128 stands for zero in the data rows.
Each row of this table is followed by its label. One hidden rule gives the labels. It looks at one to three of the table's principal directions, none of them among the few with the most spread.
tensor([132, 112, 100, 122, 129, 121,  81, 129, 120, 104, 154, 150, 136, 153,
        144, 130,  77, 142,  90, 193,  85, 104, 130, 154, 124, 118, 136, 115,
        113, 114, 149,  91]) v
tensor([100, 127, 124, 110, 136, 116,  94, 158, 143,  97, 119, 136, 127,  95,
        165, 124, 107, 131,  95, 143, 119, 111, 127, 123, 121, 158, 152, 126,
        107, 116, 147, 154]) q
tensor([138, 124, 188, 177, 139,  95, 149, 199, 131, 171, 123, 104, 123,  36,
        196,  96, 140, 151,  93, 119,  84, 127,  97,  78, 148, 107,  62, 155,
        152, 106,  80, 146]) v
tensor([121, 115, 110, 116, 152, 121, 115, 101, 113, 104, 143, 138, 121, 137,
        124, 131, 132, 137, 132, 151, 156, 124, 129, 128, 144, 125, 142, 133,
        131, 127, 130,  82]) w
tensor([ 96, 113,  63, 170, 137,  95,  51, 170,  73, 100, 166, 182, 223, 111,
        156,  94,  60, 111, 116, 163,  93, 113, 109, 140, 143, 107, 138, 110,
        120,  87, 158,  67]) e
tensor([139, 114, 155, 101, 144, 144, 165,  92, 121, 118, 101,  75,  52, 115,
        123, 183, 196, 163, 187, 123, 180,  93, 143,  84, 121, 130, 106, 135,
        137, 168,  86, 170]) w
tensor([139, 148, 141, 103, 122, 153, 180, 105, 155, 139, 104, 110, 113, 151,
         87, 150, 168,  95, 177,  76, 173, 164, 154, 125, 108, 154, 144, 128,
        131, 156, 138, 171]) v
tensor([124, 142, 147, 124,  65, 169, 137,  84, 133, 158, 126,  99, 106, 170,
         87, 124,  78, 131,  68, 133, 100, 145,  94, 152, 112,  89, 142, 145,
        142, 140,  90, 114]) i
tensor([186, 155, 160, 129, 119, 136, 185, 130, 154, 164, 114, 115, 113, 137,
        116, 134, 201, 107, 196,  70, 165, 157, 151, 120, 107, 141,  76, 124,
        130, 159, 141, 190]) z
tensor([129, 141,  80,  84, 134, 142, 126,  91, 132, 102, 110, 159, 157, 153,
         93, 142, 133,  82, 183, 115, 210, 154, 162, 147, 110, 144, 184, 118,
        120, 127, 180, 116]) e
tensor([202, 148, 168, 179, 125, 120, 163, 151, 151, 195, 128, 101, 119, 112,
        138, 112, 190, 136, 172,  63, 134, 158, 120, 125, 132, 126,  62, 123,
        144, 141, 105, 166]) q
tensor([123, 153, 170, 108,  65, 186, 204,  29, 125, 166, 115,  78,  62, 198,
         37, 139, 170, 128, 130,  76, 164, 149, 107, 128, 124, 102, 125, 155,
        141, 176,  69, 138]) i
tensor([148, 145, 133, 118, 171, 168, 168,  82, 153, 165, 104, 120, 115, 162,
         86, 139, 142, 155, 125, 111, 186, 192, 147, 165, 116, 125, 178, 113,
        149, 137, 133,  99]) e
tensor([159, 106, 151, 171, 133, 133, 125, 103, 106, 182, 134,  95,  80, 105,
        155, 133, 119, 210,  89, 166,  95, 104,  84, 117, 159,  56,  96, 130,
        171,  97,  40,  83]) w
tensor([137, 124, 131, 178, 136, 108,  75, 155, 124, 141, 159, 134, 130, 112,
        169, 104, 121, 185,  98, 131,  91, 117,  82, 146, 157, 119,  96, 112,
        143, 115, 107, 123]) z
tensor([ 78, 108, 170, 154, 114, 129, 126,  71,  87, 145, 157, 106,  60, 133,
        123,  98, 129, 223,  25, 160,  91,  89,  49, 120, 194,  68, 101, 167,
        154, 123,  28,  55]) w
tensor([ 83, 117, 107, 141, 108, 146,  89,  89,  90, 101, 176, 119, 120, 188,
         98, 126,  73, 151,  72, 161,  82, 116,  88, 145, 139, 114, 152, 123,
        124, 139, 102,  82]) e
tensor([147, 147, 144, 105, 104, 138, 163, 108, 148, 129, 120, 126, 112, 158,
         96, 135, 178, 101, 174,  87, 165, 142, 144, 132, 116, 146, 105, 136,
        123, 164, 146, 167]) e
tensor([ 96, 136,  91,  93, 134, 136, 140, 112, 114,  88, 120, 156, 168, 159,
         85, 134, 137,  73, 174, 112, 179, 140, 167, 134, 111, 155, 167, 124,
        102, 145, 183, 123]) w
tensor([156, 127, 169, 160, 123, 125, 145, 168, 130, 168,  97,  82, 117,  54,
        165, 141, 150, 148, 161, 101, 134, 125, 109,  88, 119, 101,  76, 139,
        167, 136,  79, 178]) e
tensor([131, 105, 155, 163, 154,  85,  89, 206, 156, 154, 105, 126, 136,  29,
        207,  96,  96, 177,  53, 157,  70, 100, 107, 129, 157, 117, 118, 143,
        139,  81, 100, 112]) i
tensor([109, 104,  84,  98, 134, 121,  80, 133, 119,  70, 134, 139, 142, 145,
        129, 151,  84, 113, 127, 180, 111,  87, 156, 141, 112, 149, 166, 116,
         95, 132, 163, 111]) v
tensor([138, 139, 141, 131, 135, 136, 151, 126, 125, 136, 119, 114, 112, 123,
        127, 141, 176, 134, 173,  93, 158, 130, 133, 109, 119, 140, 107, 117,
        128, 146, 124, 175]) q
tensor([ 84, 119, 116,  93,  68, 136, 121,  99, 109,  98, 147, 153, 130, 174,
        103, 119,  62,  94,  62, 187,  69,  99, 120, 136, 126, 100, 141, 153,
        111, 115, 135,  90]) i
tensor([ 83, 119,  45, 148, 156, 115,  86,  86,  72, 104, 156, 196, 203, 171,
         83,  95, 118, 120, 143, 126, 162, 124, 128, 169, 175, 120, 187, 105,
        110,  93, 156,  24]) z
tensor([118, 156, 166, 124,  88, 124, 205, 154, 139, 151, 104, 128, 157, 125,
         93,  95, 172,  51, 152,  57, 132, 149, 152, 107, 116, 148,  95, 160,
        101, 151, 148, 171]) i
tensor([152, 114, 133, 186, 146,  90,  96, 166, 119, 146, 168, 133, 132, 107,
        174,  98, 133, 164, 108, 135,  71, 109, 101, 126, 166, 124,  81, 117,
        129, 103, 106, 109]) v
tensor([137, 121,  88, 105, 150, 123,  77, 189, 149,  80, 108, 134, 161,  96,
        170, 177,  98, 102, 187, 144, 134, 116, 168, 125,  78, 175, 156,  88,
        118, 131, 187, 203]) q
tensor([ 70, 127,  78, 146, 149, 116, 137, 132,  99, 101, 154, 179, 217, 180,
         63,  99, 128,  71, 155,  90, 127, 155, 155, 157, 154, 161, 168, 118,
        104, 132, 179,  74]) e
tensor([168, 133,  95, 137, 163, 135, 111, 135, 139, 142, 124, 145, 150, 133,
        142, 144, 118, 134, 159, 134, 144, 152, 151, 150, 112, 134, 154,  85,
        132, 104, 158, 131]) v
tensor([134, 137, 122, 140,  90, 166, 139, 102, 126, 153, 134, 109, 135, 166,
         89, 148,  86, 112, 133, 117, 112, 166, 109, 140, 112,  98, 143, 122,
        166, 135, 104, 129]) v
tensor([ 91, 126, 121,  75, 150, 124, 132, 172, 160,  73,  98, 140, 151, 125,
        124, 143, 119,  84, 128, 135, 128, 120, 188, 135,  90, 197, 170, 127,
         80, 155, 200, 169]) e
tensor([159, 134, 120,  80, 121, 158, 185,  73, 133, 116, 119, 115, 105, 176,
         76, 179, 162,  80, 212, 118, 191, 156, 171, 113,  98, 131, 132, 131,
        141, 164, 146, 142]) v
tensor([ 71, 106, 100,  98,  88,  98,  85, 170, 134,  66, 135, 158, 169, 122,
        134, 117,  59,  65,  88, 164,  57,  83, 140, 131, 131, 157, 158, 148,
         91, 111, 163, 122]) q
tensor([105, 130, 144, 144,  67, 149, 124,  86, 103, 158, 155, 121, 118, 162,
        103,  94,  54, 142,  21, 168,  66, 134,  70, 144, 143,  57, 127, 160,
        147, 110,  75,  56]) w
tensor([153, 154, 179,  71,  29, 179, 206,  46, 153, 163, 102,  97,  53, 182,
         69, 147, 145,  97, 120, 116, 142, 136, 121, 121, 101,  86, 102, 170,
        143, 155,  93, 164]) e
tensor([ 90, 126,  97, 117, 135, 119, 100, 136, 128, 127,  98, 168, 185, 101,
        127,  87,  66, 112,  60, 154, 132, 129, 136, 162, 135, 114, 200, 140,
        108,  80, 153,  56]) z
tensor([195, 131, 137, 146, 179, 146, 125,  66, 135, 155, 146,  94,  52, 154,
        128, 161, 206, 219, 181, 108, 201, 145, 110, 140, 145, 125, 106,  97,
        164, 156,  89, 129]) w
tensor([145, 100,  85, 164, 216,  62,  59, 194, 113,  89, 166, 174, 163,  81,
        208, 115, 153, 160, 161, 156, 119,  93, 145, 122, 164, 169, 108,  89,
        105,  93, 170, 109]) w
tensor([ 47, 112, 163, 141,  69, 138, 125, 125,  79, 135, 139, 113, 112, 103,
        144, 103,  40, 153,   0, 191,  31,  91,  59,  93, 144,  52, 116, 173,
        148,  96,  52,  90]) v
tensor([152, 157,  96,  96, 105, 163, 161,  85, 129, 125, 123, 141, 153, 186,
         71, 154, 142,  58, 211,  91, 196, 178, 161, 137,  88, 136, 151, 112,
        130, 150, 175, 152]) z
tensor([131, 117, 166, 157, 124, 114, 110, 153, 127, 141, 149, 102,  95, 101,
        169, 109, 111, 176,  62, 156,  69, 108,  88, 116, 142, 111,  87, 144,
        135, 127,  85, 123]) u
tensor([ 91, 127, 114, 101, 108, 141, 116, 102, 124,  99, 132, 132, 120, 150,
        109, 136, 102, 116, 108, 139, 128, 123, 120, 130, 126, 134, 162, 135,
        124, 130, 130, 124]) i
tensor([138, 103, 130, 148, 160, 103,  73, 162, 129, 115, 142, 118, 106,  87,
        191, 133, 113, 189,  98, 172,  94,  90, 108, 124, 142, 128, 110, 117,
        133, 116, 109, 125]) w
tensor([119, 109, 121, 134, 167,  95,  88, 120, 130, 122, 122, 143, 116,  86,
        156, 101, 147, 183,  97, 142, 155,  97, 111, 142, 179, 128, 146, 138,
        126,  99, 109,  70]) e
tensor([157, 120, 175, 119, 144, 126, 117, 123, 150, 139, 111,  93,  41,  93,
        178, 143, 167, 219,  96, 155, 132,  82, 110, 120, 132, 122,  89, 131,
        130, 139,  87, 163]) e
tensor([113, 105, 149, 189, 185,  94,  90, 183, 121, 157, 123, 117, 120,  43,
        203,  98, 123, 219,  60, 144,  81,  96,  90, 116, 174, 120, 122, 119,
        137,  80,  74, 107]) e
tensor([110, 115, 153, 118, 108,  94, 118, 184, 146, 116, 124, 147, 134,  79,
        178, 107,  96, 115,  70, 167,  62,  97, 123, 112, 137, 125, 101, 158,
        123, 100, 134, 136]) q
tensor([101, 143, 114, 117,  70, 107, 139, 199, 143, 122, 114, 178, 223, 106,
        131,  93,  64,   9, 114, 120,  70, 146, 153, 125, 105, 135, 135, 148,
        109,  92, 190, 148]) z
tensor([195, 130, 189, 112, 129, 125, 164, 208, 182, 163,  60,  74, 101,  31,
        197, 158, 130, 118, 141, 139, 118, 123, 165,  85,  65, 128,  86, 142,
        133, 136, 125, 218]) w
tensor([131, 133, 143,  97, 138, 151, 166, 119, 138, 123,  90,  93, 104, 119,
        112, 165, 156, 118, 169, 111, 176, 134, 158, 106,  93, 144, 140, 131,
        125, 162, 129, 171]) v
tensor([131, 157, 142,  68,  74, 195, 174,  54, 158, 144,  97, 100,  88, 194,
         59, 154,  97, 100,  99, 125, 156, 169, 139, 152,  77, 116, 181, 139,
        129, 155, 127, 142]) v
tensor([152, 132, 181,  82, 103, 157, 211, 102, 156, 138, 108,  75,  64, 141,
        103, 168, 145,  92, 139, 130, 133, 149, 155,  86,  94, 128, 112, 161,
        140, 164, 106, 165]) e
tensor([158, 145,  79, 129, 143, 128, 124, 110, 130, 117, 154, 173, 169, 187,
         96, 134, 164,  90, 214,  89, 172, 165, 156, 160, 127, 158, 135,  90,
        124, 135, 190, 134]) z
tensor([177, 159, 135, 115, 110, 167, 182, 115, 162, 162, 112, 115, 136, 173,
         85, 152, 135,  79, 177,  88, 153, 195, 162, 144,  79, 136, 135, 113,
        140, 153, 158, 170]) e
tensor([157, 153, 138, 114, 101, 155, 166,  81, 126, 133, 150, 117,  92, 182,
         98, 151, 174, 108, 186,  95, 163, 156, 125, 112, 111, 132,  96, 119,
        139, 159, 129, 175]) q
tensor([104, 146, 116, 115,  98, 164, 161, 106, 116, 140, 100, 126, 162, 149,
         76, 136, 108,  82, 148, 100, 155, 157, 139, 131,  99, 113, 163, 130,
        132, 136, 136, 134]) i
tensor([153, 122, 101, 175, 186, 112, 120, 119, 109, 151, 156, 153, 149, 129,
        137, 117, 155, 159, 162, 116, 152, 155, 121, 137, 169, 116, 127, 100,
        156,  97, 122,  76]) u
tensor([114, 120, 155, 106, 134, 137, 181, 161, 136, 131,  81,  96, 129,  74,
        137, 157, 116,  93, 140, 134, 130, 137, 158,  79,  98, 123, 135, 151,
        145, 131, 118, 158]) e
tensor([ 77, 100,  67, 143, 175,  87,  84, 166,  91,  73, 141, 173, 198, 100,
        141, 126, 129, 106, 178, 127, 136,  99, 147, 117, 161, 161, 156, 110,
        114, 104, 162, 102]) w
tensor([121, 165, 158,  72,  83, 176, 220, 138, 153, 146,  41,  91, 146, 104,
         84, 160, 137,  31, 187,  68, 192, 171, 180,  91,  46, 138, 153, 151,
        122, 164, 153, 221]) q
tensor([128, 119,  99, 128, 166, 113, 128, 116, 124, 107, 144, 155, 138, 164,
        106, 127, 172, 126, 167, 114, 143, 117, 161, 146, 152, 167, 140, 106,
         99, 131, 160, 109]) e
tensor([ 80, 119, 126, 131, 125, 121, 151, 141, 100, 111, 143, 142, 149, 125,
        123, 126, 114,  96, 124, 135,  97, 128, 128,  94, 141, 124, 126, 140,
        134, 114, 126, 120]) e
tensor([ 92, 128,  77, 135, 131,  96,  82, 206, 126,  96, 127, 187, 240, 111,
        141,  89,  61,  57, 110, 136,  85, 128, 159, 156, 115, 161, 168, 116,
         82,  98, 209, 110]) w
tensor([131, 127, 158, 111, 130, 143, 168, 136, 124, 131,  80,  75, 103,  77,
        133, 165, 159, 123, 177, 110, 175, 118, 144,  78,  95, 123, 114, 144,
        139, 160, 101, 180]) q
tensor([146, 140, 145, 118, 140, 170, 155,  65, 135, 164,  87,  85,  81, 125,
         98, 153, 162, 175, 149,  98, 214, 154, 116, 134, 120, 103, 155, 129,
        163, 149,  83, 128]) z
tensor([184, 123, 157, 163, 155, 112, 124, 172, 147, 156, 138, 103, 102, 101,
        179, 133, 149, 168, 130, 133,  91, 121, 128, 119, 125, 136,  78, 109,
        131, 128, 113, 161]) e
tensor([123, 122, 116, 176, 119, 102,  96, 122,  94, 119, 213, 159, 145, 184,
        122,  86, 124, 141, 100, 138,  69, 126,  88, 148, 174, 119,  80, 126,
        125, 129, 126,  71]) v
tensor([127, 121, 193, 149,  73, 146, 138, 109, 117, 180, 122,  69,  64,  96,
        147, 112,  81, 186,  19, 168,  67, 105,  59, 105, 135,  49,  92, 173,
        160, 119,  24, 103]) q
tensor([127, 152, 169, 101,  67, 158, 194, 126, 163, 164,  68,  92, 127, 124,
         79, 128, 130,  72, 129,  77, 139, 149, 146, 126,  91, 125, 137, 163,
        123, 156, 119, 173]) z
tensor([130, 113, 111, 117, 156,  97,  76, 178, 150,  89, 113, 138, 141,  95,
        164, 134, 139, 140, 146, 137, 129,  84, 154, 144, 124, 176, 133, 114,
         94, 138, 167, 157]) e
tensor([ 80, 137,  68, 134, 114, 157,  94,  75,  87, 127, 141, 167, 185, 189,
         71,  97,  56, 120,  73, 145, 130, 146, 113, 184, 131,  97, 209, 112,
        110, 101, 144,  38]) i
tensor([113,  91,  86, 145, 184,  82,  19, 126, 109,  71, 184, 163, 113, 129,
        180, 113, 121, 215,  86, 192, 109,  68,  98, 160, 185, 145, 133, 107,
        112, 110, 131,  61]) z
Here are more rows. What is the label of each one?
tensor([119, 110,  70, 114, 200, 105, 102, 152, 120,  61, 146, 165, 162, 137,
        139, 167, 163, 109, 224, 129, 166, 122, 181, 123, 130, 193, 151,  85,
        113, 135, 196, 147]) e
tensor([128,  94, 115, 156, 168,  95,  57, 163, 100, 118, 139, 131, 128,  64,
        206, 116,  81, 197,  67, 209,  89,  76, 103, 120, 148,  93, 121, 124,
        129,  86, 102,  73]) q
tensor([157, 169, 136,  76,  89, 177, 200,  76, 140, 123, 116, 116, 105, 212,
         55, 164, 194,  66, 220,  70, 196, 161, 174, 127,  69, 160, 112, 118,
        103, 198, 175, 210]) q
tensor([154, 120, 167, 159, 143,  90, 114, 191, 146, 151, 130, 131, 118,  64,
        202, 103, 138, 168,  91, 147,  81, 107, 110, 116, 146, 118,  65, 137,
        136, 107, 114, 144]) q
tensor([122, 109, 152, 133, 161, 111, 120, 153, 121, 114, 115,  97,  96,  71,
        170, 143, 157, 172, 135, 138, 140,  92, 122,  92, 134, 135, 103, 136,
        131, 142, 100, 149]) w
tensor([129, 121, 137,  93, 115, 121, 142, 121, 132, 100, 134, 129, 102, 138,
        130, 138, 137, 106, 129, 153, 121, 105, 147, 109, 121, 138, 111, 145,
        109, 139, 141, 136]) w
tensor([196, 117, 206, 167, 173, 118, 140, 132, 173, 203, 103,  71,  22,  57,
        194, 135, 197, 255,  98, 122, 130, 112,  88, 118, 168, 104,  70, 130,
        178, 117,  34, 151]) w
tensor([120, 164, 104,  25,  56, 197, 202,  65, 148, 103,  75, 128, 140, 205,
         29, 183, 113,   0, 200, 103, 199, 169, 199, 130,  41, 144, 192, 135,
        106, 170, 194, 187]) z
tensor([116, 128, 128, 129, 165, 109, 124, 156, 135, 111, 106, 134, 134,  97,
        140, 131, 192, 145, 179,  86, 169, 108, 146, 124, 138, 173, 121, 116,
        111, 145, 148, 172]) z
tensor([146, 118, 130, 153, 151,  82, 101, 229, 142, 100, 136, 137, 159,  70,
        194, 141, 162, 112, 200, 106, 101, 104, 146,  99, 123, 178,  66, 108,
        124, 139, 164, 215]) q
tensor([125, 137, 118, 143, 144, 125, 152, 141, 108, 130, 124, 133, 163, 122,
        115, 128, 164,  98, 191,  86, 162, 144, 146, 110, 123, 141, 119, 118,
        125, 140, 145, 146]) w
tensor([133, 128, 140,  87, 139, 147, 168, 135, 138, 113,  82,  94, 110, 102,
        125, 178, 153, 103, 188, 121, 175, 125, 173,  91,  82, 147, 135, 131,
        125, 160, 140, 189]) v
tensor([121, 128,  72, 109, 152, 148, 116,  70,  99,  95, 139, 153, 138, 182,
         85, 160, 157, 128, 204, 119, 199, 132, 147, 146, 128, 137, 161,  95,
        129, 142, 157, 114]) z
tensor([155, 163, 113, 131, 136, 146, 164, 112, 142, 153, 120, 148, 169, 176,
         75, 113, 167,  89, 181,  63, 184, 187, 160, 165, 110, 152, 143, 108,
        113, 150, 178, 133]) w
tensor([ 85, 135, 124, 147, 118, 145, 110,  83,  93, 143, 130, 127, 123, 140,
        104,  99, 117, 175,  75, 122, 142, 121,  82, 147, 152,  96, 154, 133,
        130, 120,  88,  82]) e
tensor([139, 123, 132, 105, 103, 120, 106, 167, 147, 104, 123, 129, 127, 109,
        165, 144,  93, 107, 119, 164,  90, 104, 139, 119,  98, 135, 111, 131,
        118, 129, 151, 171]) z
tensor([165, 140, 147, 126,  98, 155, 144, 100, 136, 152, 129,  99,  90, 156,
        115, 147, 134, 140, 135, 124, 127, 135, 119, 130, 105, 110, 106, 123,
        138, 148, 107, 156]) q
tensor([160, 131, 145, 100, 146, 146, 170,  96, 145, 117, 133,  92,  73, 152,
        112, 176, 175, 120, 187, 113, 173, 153, 150,  99, 111, 154, 120, 125,
        144, 167, 124, 165]) e
tensor([168, 136, 134, 145, 142, 106, 146, 146, 153, 159, 130, 146, 145, 109,
        142, 107, 151, 107, 146, 103, 136, 160, 136, 129, 147, 132, 114, 131,
        142, 101, 138, 117]) i
tensor([134, 115, 168, 159, 107, 113, 126, 116, 115, 148, 162, 109,  80, 126,
        146, 108, 139, 179,  79, 145,  79, 102,  77, 115, 168,  92,  66, 154,
        149, 128,  66, 104]) i
tensor([161, 125, 133, 136, 136, 104, 123, 172, 142, 135, 117, 129, 137,  91,
        165, 123, 142, 118, 147, 127, 116, 109, 148, 118, 121, 142, 104, 122,
        110, 117, 143, 154]) z
tensor([120, 133, 146, 138,  68, 128, 142, 119, 118, 150, 143, 129, 129, 138,
        118,  99,  97, 102,  80, 134,  78, 126,  98, 120, 139,  91, 105, 156,
        132, 111, 101, 108]) z
tensor([107, 111, 120, 156, 149, 109,  93, 139, 110, 118, 157, 134, 132, 125,
        145, 110, 111, 163,  88, 149,  90, 109, 106, 135, 158, 128, 129, 123,
        124, 115, 113,  90]) e
tensor([105, 124, 155, 105, 127, 128, 127, 144, 155, 117, 102, 112, 106,  92,
        144, 137, 120, 143,  99, 134, 130, 123, 121, 122, 124, 137, 137, 150,
        142, 139, 117, 151]) w
tensor([131, 124, 129,  95, 124, 149, 131, 126, 126,  97, 103,  97,  91, 116,
        139, 194, 155, 133, 199, 129, 161,  98, 146,  93,  89, 145, 117, 111,
        133, 162, 128, 216]) z
tensor([162, 172, 163,  93,  76, 180, 215, 112, 165, 166,  83,  94, 129, 162,
         66, 148, 145,  53, 175,  67, 172, 193, 163, 128,  59, 131, 125, 143,
        132, 180, 151, 197]) w
tensor([116, 123,  84, 124, 121, 114,  68, 136, 114,  76, 170, 160, 148, 167,
        137, 129, 110, 117, 137, 148, 101,  99, 129, 147, 126, 160, 130, 101,
         94, 132, 171, 138]) z
tensor([147, 145, 181, 112, 142, 169, 205,  87, 144, 156,  90,  58,  50, 124,
        101, 172, 212, 154, 184,  69, 201, 152, 136,  89, 107, 142, 116, 132,
        149, 179,  82, 198]) e
tensor([117, 131, 136, 132, 129, 110, 151, 167, 132, 134, 101, 137, 171,  89,
        128, 110, 142,  90, 150,  99, 142, 134, 147, 118, 127, 134, 120, 146,
        123, 129, 146, 135]) q
tensor([127,  81, 138, 152, 162,  57,  42, 231, 133, 118, 119, 148, 137,   4,
        255,  93,  60, 194,  18, 237,  30,  40, 111, 117, 156, 102, 101, 143,
        114,  53, 114,  89]) z
tensor([145,  91, 119, 164, 170, 101,  52,  96, 106, 118, 194, 132,  63, 150,
        174, 118, 127, 250,  59, 203,  74,  68,  80, 152, 190, 109, 103, 107,
        127, 103,  79,  55]) v
tensor([125, 140, 129,  80,  96, 152, 175,  90, 127, 118, 119, 134, 127, 157,
         90, 144, 119,  70, 146, 136, 160, 155, 149, 113, 101, 110, 136, 153,
        137, 141, 147, 123]) i
tensor([148, 127, 150, 134, 140, 143, 108, 145, 160, 169,  84, 102, 111,  73,
        167, 132,  82, 183,  66, 157, 122, 137, 110, 145, 113,  95, 154, 129,
        158, 103,  96, 124]) i
tensor([105, 112, 111, 148, 126, 112,  82, 120, 102,  94, 186, 143, 120, 166,
        132, 121, 121, 157, 108, 151,  83,  98,  98, 138, 160, 135, 107, 118,
        122, 135, 121, 105]) v
tensor([ 77, 109,  85, 128, 128, 104,  48, 149, 113,  77, 173, 182, 169, 149,
        150,  99,  45, 133,  43, 196,  56, 103, 110, 165, 147, 133, 160, 121,
        105,  95, 164,  70]) v
tensor([110, 117,  92, 148, 136, 118,  67, 162, 100, 104, 150, 141, 166, 110,
        166, 124,  60, 132,  99, 171,  90, 115, 112, 127, 117, 120, 146, 108,
        120, 103, 140, 111]) w
